(in the rows, 128 means zero)
The rows of Z fall into a few groups, which share some directions, and each row is roughly a mix of its group's hidden directions.
Z (168 x 11):
[[127 136  82 131 143 157 157 133 139 155 163]
 [159 121 143 117 144 124  74 122  89 132 121]
 [124 160 136  93 110 134  86 121 105 125  94]
 [178 141  82 135 127 119 122 151 144 147 125]
 [151 122 152 126 129  80 105 117 111 107  92]
 [167  98 116 180 138 118 126 146 144 130 122]
 [117 140 118  77 155 165 144 120 110 129 149]
 [ 98 169 149 106 146 159 152 112 120 146 142]
 [117 178 147 103 115 147  93 124 108 137 112]
 [156 126  80 129 125  82 141 148 139 133 144]
 [ 82 127 141 117  76 151 124 124 123 120 108]
 [ 83 150 117 158 138 105 156 120 144 115 155]
 [102 145 130 115 160 162 161 130 114 149 161]
 [125 102 145 140 178 151 130 127 101 144 160]
 [164 114 114 127 124 170 114 176 130 135 115]
 [131 106 166 144 133 117  87 132  84 118 117]
 [123 131 168 154 131 123  91 114 144 114  86]
 [166 114 108  88 128 106 113 105 121 157 109]
 [142 118 153 132 124 104  84 111 127 101  87]
 [ 65 125 118 104 130 149 139 120 115 121 154]
 [150 118 117  93 115  85  97 136 126 129  93]
 [133  89 129 120 156 117 143 152  96 162 154]
 [128 118 147 172 135 100 115 119 155  88 109]
 [113 139 111 160 141 128 155 157 145 153 172]
 [122 120 109 108 133 167 164 156 113 146 163]
 [187 108 113 118 146 108 111 136 144 121 103]
 [152 113 115  91 109 114 103 136  98 121  88]
 [187 106  99 121 139 110 122 136 145 146 115]
 [159 113 159 147 126  79 133 124 136 113  98]
 [162 112 116 134 134  66 126 139 140 144 113]
 [146 136 157  97 108 134  88 122  95 120 100]
 [164 128 127 102  97 115  92 127 127 135  87]
 [ 87 155 137 113 108 144 148  97 132 130 165]
 [ 97 152 151 116  81 126  97 114 112 140 115]
 [121 100  80 101 130 109 162 148 144 123 138]
 [149 138 122 171 149 115 145 146 136 164 162]
 [ 95 116 127 130 174 140 165 118 149 119 154]
 [114 164 164 136 107 153  98 114  97 128 113]
 [101  93 103 134 100 106 132 112 161 107 106]
 [ 95 130 111 138 134 129 182 137 165 129 146]
 [139 130 158  97 117 124  93  96  96 136 101]
 [105  79 139 165 147 103 122 116 142 108 125]
 [116 138 135 113  84  79 112 136 121 115 101]
 [128 166 170 131 115 122  88 118 132 111 101]
 [122 125 110  90 104 159 130 144  82 148 118]
 [ 93 159 121  73 102 127 130 114 131 126 127]
 [ 96 150 140  81 139 155 134 121  96 136 146]
 [113 138 109 145 143 147 155 154 131 159 176]
 [113 168 158 117 110 135 106  94 132 100 105]
 [ 97 127 120 109 145 168 156 126 110 113 168]
 [159  91  99 137 152 102 142 154 154 135 136]
 [160 119 143 116 121 133  96 151  76 146 121]
 [154 117 136 160 122  66 132 124 134 129 145]
 [116 132 106 162 153  90 157 123 151 114 153]
 [141 168  94 113 121 140 157 137 117 155 161]
 [149 114 113 148 177 143 148 131 151 121 163]
 [151 103  84 138 154 118 164 124 149 117 146]
 [134 127 115  73  95 117 118 131 114 142  93]
 [131 147 162 134 100  91  93 137 116 119  98]
 [105 147 135 148 149 101 166 127 146 139 170]
 [130 147 134 104 138  62 132 108 132 145 118]
 [106 133 126 137 170 166 130 129 124 129 177]
 [ 93 151 167 102 128 158 124 103 121 104 120]
 [161 154 146 111 117 143  87 129  93 137 106]
 [ 82 156 141  85 107 118 123 106 126 113 128]
 [194 106 126 106 135 134 120 135 107 137 112]
 [143  99 121  90 128 167 119 140  91 151 126]
 [183 125 140 168 127  97 113 133 126 123 112]
 [137 136 159 172 129  83 121 127 107 104 121]
 [123 136 111 106  75 101 142 129 149 117  96]
 [ 70 138 130 132 122 142 137 111 136  84 139]
 [126 120 142 127 170  96 114 140 122 143 178]
 [172 118 121 126 126 156 100 152  93 155 121]
 [134 121 153 130 175 151 136 137  88 140 156]
 [ 85 128 148 109 103 116 116  97 135 102  97]
 [151 102  91 159 109  96 129 142 159 122 124]
 [143 114 140  85 128 150  87 120 121 112  94]
 [142 109  96  98  96 112 114 125 143 166 105]
 [156 164 153 140 104 129  94 143 107 139 100]
 [124 112 120  96  88 117 111 119 136 109  80]
 [130 149 177 120 114 115 101 112  89 145 118]
 [ 89 160 112 110 121 164 142 140 133  91 127]
 [124 119 148 148 108  91 103 118 146  94  92]
 [ 84 157 150  89 113 125 125  96 124 118 133]
 [ 85 114 104 111 140 166 148 133 125 146 160]
 [ 66 140 120 123 120 118 135 120 137 120 169]
 [130 121 107 135 146 163 153 144 117 165 169]
 [128 120 130  97 115  85  85 128 128 128  92]
 [106 159 119  82 149 158 144 120 112 136 151]
 [123 158 187 132 125 136  97 126 105 118 118]
 [138 172 144  96 139 171 111 126 106 135 119]
 [101 123 132 172 135 147 136  99 157  92 139]
 [190 116 130 116 137 116 116 136 105 133  96]
 [ 72 152 123 109 106 158 118 121 114 112 132]
 [153 134  95  88 132 140 141 149 112 169 143]
 [126 134  93 157 158 110 164 127 144 129 164]
 [152 124 101 150 151 140 163 131 126 141 176]
 [145 119 123  95 104 166 100 118 141 134  89]
 [157 132 151 108 107 109 108 118  92 131  86]
 [159 162  97 104 127 150 135 141 103 154 150]
 [ 96 134 150 116 101 133 105  85 137  96 113]
 [168 132 108 108 141 131 136 140 113 177 154]
 [101 131 123 145 132 180 156 123 146 124 164]
 [134 132 129 143 165 160 133 141  96 151 170]
 [ 88 130 119 141 155 125 171 131 139 121 168]
 [ 74 120 132 130 147 137 151 107 128  94 152]
 [170 130  85  96 123 127 130 161 114 134 143]
 [146 117 114 112  99 164  82 132 136 130  97]
 [102 129  93 142 159 101 160 131 137 137 164]
 [106 158 148  76 107 122 120 126  97 132 115]
 [119 163 167 103  98 146 101 125 114 134 104]
 [174 116 146 160 172 109 138 132 122 121 120]
 [167 121 133 113 104 110  83 129 114 119  93]
 [158 122 126  93  99 140 104 138 100 150  96]
 [134 121 112  91 104 164 104 139 105 160 110]
 [ 78 108 150 145 139 161 153 111 138 119 142]
 [161 104 115  99  98 114 114 136 145 151  91]
 [ 91 108 161 161 125 115 102 102 132 103 120]
 [ 84 128 144 135 159 161 135 110 116 126 164]
 [120 100 118 159 134  98 169 133 162 129 150]
 [117 144 108 101  99 165 144 144 118 170 140]
 [119 109 135 178 150 124 139 130 152  84 133]
 [138  92 113 149 154  97 155 144 154 104 138]
 [140 150 165 128 106 122  86 121 118 110  91]
 [101 139 163  84 140 113 142  89 125 122 136]
 [ 95 134 121  95 107 174 130 126  99 148 137]
 [ 86 126 148 133 128 131 145  96 168 101 112]
 [111 104 119 151 120 186 143 142 152 112 135]
 [132 118 168 128 115 115  87 143 103  98 101]
 [154 152  93  99 118 137 151 130 119 170 146]
 [107 162 133 130 151 177 132 109 137 122 161]
 [159 146 134 141 147 148 137 154  83 149 155]
 [157 104 117  90 131 161 132 156 116 161 121]
 [ 92  81 156 137 116 112 149 126 150 104 127]
 [110 129 138 142 170 145 117 105 141 121 179]
 [ 99  91 128 135 148 161 165 139 136 148 149]
 [147 136 149 105  97 104  94 106 128 123  88]
 [124 126 137 126 179 159 151 131 109 130 167]
 [133 163  90 123 128 147 165 147 143 144 157]
 [122 126 116 112 134 182 134 142 107 165 155]
 [116 116 112 122  92  79 123 117 163 115 109]
 [149 106  70 133 152 118 155 131 134 135 147]
 [ 99 122 153 121 151 170 100  93 119 117 140]
 [180 116  96 111 135 104 112 147 122 152 118]
 [138  88 151 119  91 105 112 138 134 135  90]
 [115 172 143 109  78 143 125 128 130 149 110]
 [170 111 121 144 114  99 100 141 142 145  92]
 [144 112 134 166 149 117 171 139 137 141 166]
 [125 114 150 147 179 142 155 108 138 109 154]
 [134 157  95 150 140  83 134 114 161 118 136]
 [101  84 144 137 149 144 160 137 135 132 164]
 [146  95 118 168 117  99 120 127 164 116 103]
 [152 147 141 118  74 112 124 156 114 149 111]
 [ 91 109 104 142  98 113 128 119 161  94 113]
 [172 138 110 107  91 119 112 148 108 152 113]
 [120 156 117 128 153 178 150 153 124 136 157]
 [126 126 123 168 149 161 154 121 150 106 164]
 [136 150 120 171 154  92 149 119 147 107 148]
 [105 137 102 138  95 146 155 170 117 155 133]
 [165  88 134 162 165 118 149 130 139 129 130]
 [169 140 159 173 144 111 109 131 146 123 123]
 [131  98 144  74 133 111 113 101 121 126 100]
 [113  90 114 164 116  85 147 127 149 118 140]
 [133  92 116  77 121 150 150 157 117 135 136]
 [ 98 171 131  84 112 153 112 123 113 136 130]
 [ 75 114 116 114 147 123 156 121 116  97 151]
 [164 140 107 128 159  83 107 129 105 147 134]
 [187 134 126 133 100 133 106 136 137 141  97]]
In each list below, two rows fit none of the groups, and each other row fits one group, some only roughly. Which are they? Name them in the order they come.
- J612: [110 126 152 139 178 168 136 113 126 109 148]
- J184: [172 113 124 157 155 128 132 148 109 160 152]
- J54: [158 116 145 128 111 120  76 133 116 112  90]
- J734: [158 129 109 114 106 172 106 150 114 160 119]
- J525: [143  90 109 148 162 140 163 144 135 153 147]
- J955: [158 117 123 177 160 147 131 153 142 147 141]
- J13: [150  86 141 172 163 117 133 122 145 118 137]
- J927: [128 127 130 144 169 152 167 128 118 137 172]
- J217: [162 111  92 110 110 102 115 152 136 158 108]
- J51: [121 135 157 112  88 117  89 131  99 117 101]
- J692: [157 115 134 170 177 127 136 136 147 129 151]
- J315: [104 139 145  97  85 128 110 121 108 115  89]
- J616: [102 143 121 157 114 105 151 123 176 101 131]
- J752: [116 117  88 135 143 111 163 125 174 135 145]
- J49: [133 129 109 164 153 116 154 146 168 126 162]
	J525; J51
- J157: [ 95 113 134 135 163 163 135 123 100 116 164]
- J819: [ 80 169 148 102 138 133 116 104 115 121 136]
- J732: [132  96 148 146 110 105  92 119 134  93  97]
- J343: [155 144 171 109 112 143  94 129 104 129 100]
- J334: [173 112 137 153 153 149 108 137  89 125 125]
- J132: [ 78 125 128  91 102 123 104 107 141 113 113]
- J992: [143 148 120 101  95 131 114 148  93 171 121]
- J105: [164 155 146 126 116 116  87 137  87 135 116]
- J280: [146 115 102 120 112  78 140 138 168 123 110]
- J362: [105  95 101 143 147 141 175 138 152 129 141]
- J994: [125 127 148 105  95 123  91 113 107 115  84]
- J498: [166 102 104 163 138 121 149 135 166 123 115]
- J297: [158 110  81 122 139 139 142 133 116 165 154]
- J993: [115 117 176 141 141 147  99 123  84 139 126]
	J819; J362
- J770: [101 137  96 137 121 132 169 154 143 143 165]
- J573: [158 123 155 129 117 118  79 135  94 119 103]
- J375: [167 148 139 133 118  98  99 142 103 160 108]
- J974: [144 122 128  78 135 176 118 131 101 142 127]
- J569: [ 77 132 129 166 130 127 147 127 146 109 161]
- J661: [152 109 111 175 166 127 152 128 137 134 152]
- J953: [ 85 156 154 145 137  97 137 113 139  95 136]
- J551: [146 163  89 102 111 160 104 137 109 131 117]
- J524: [164 145 123 119 124  76  98 125 130 134 100]
- J318: [ 85 167 129  90 102 143 129 113 123 120 137]
- J626: [160 120 139 103 137 116  83 126  98 137  94]
- J219: [116 128 157 181 142 128 135 113 139  86 135]
- J712: [112  94 110 135 142 178 155 143 138 137 151]
- J837: [ 97 111 135 126 170 157 126 110 104 109 159]
	J661; J551
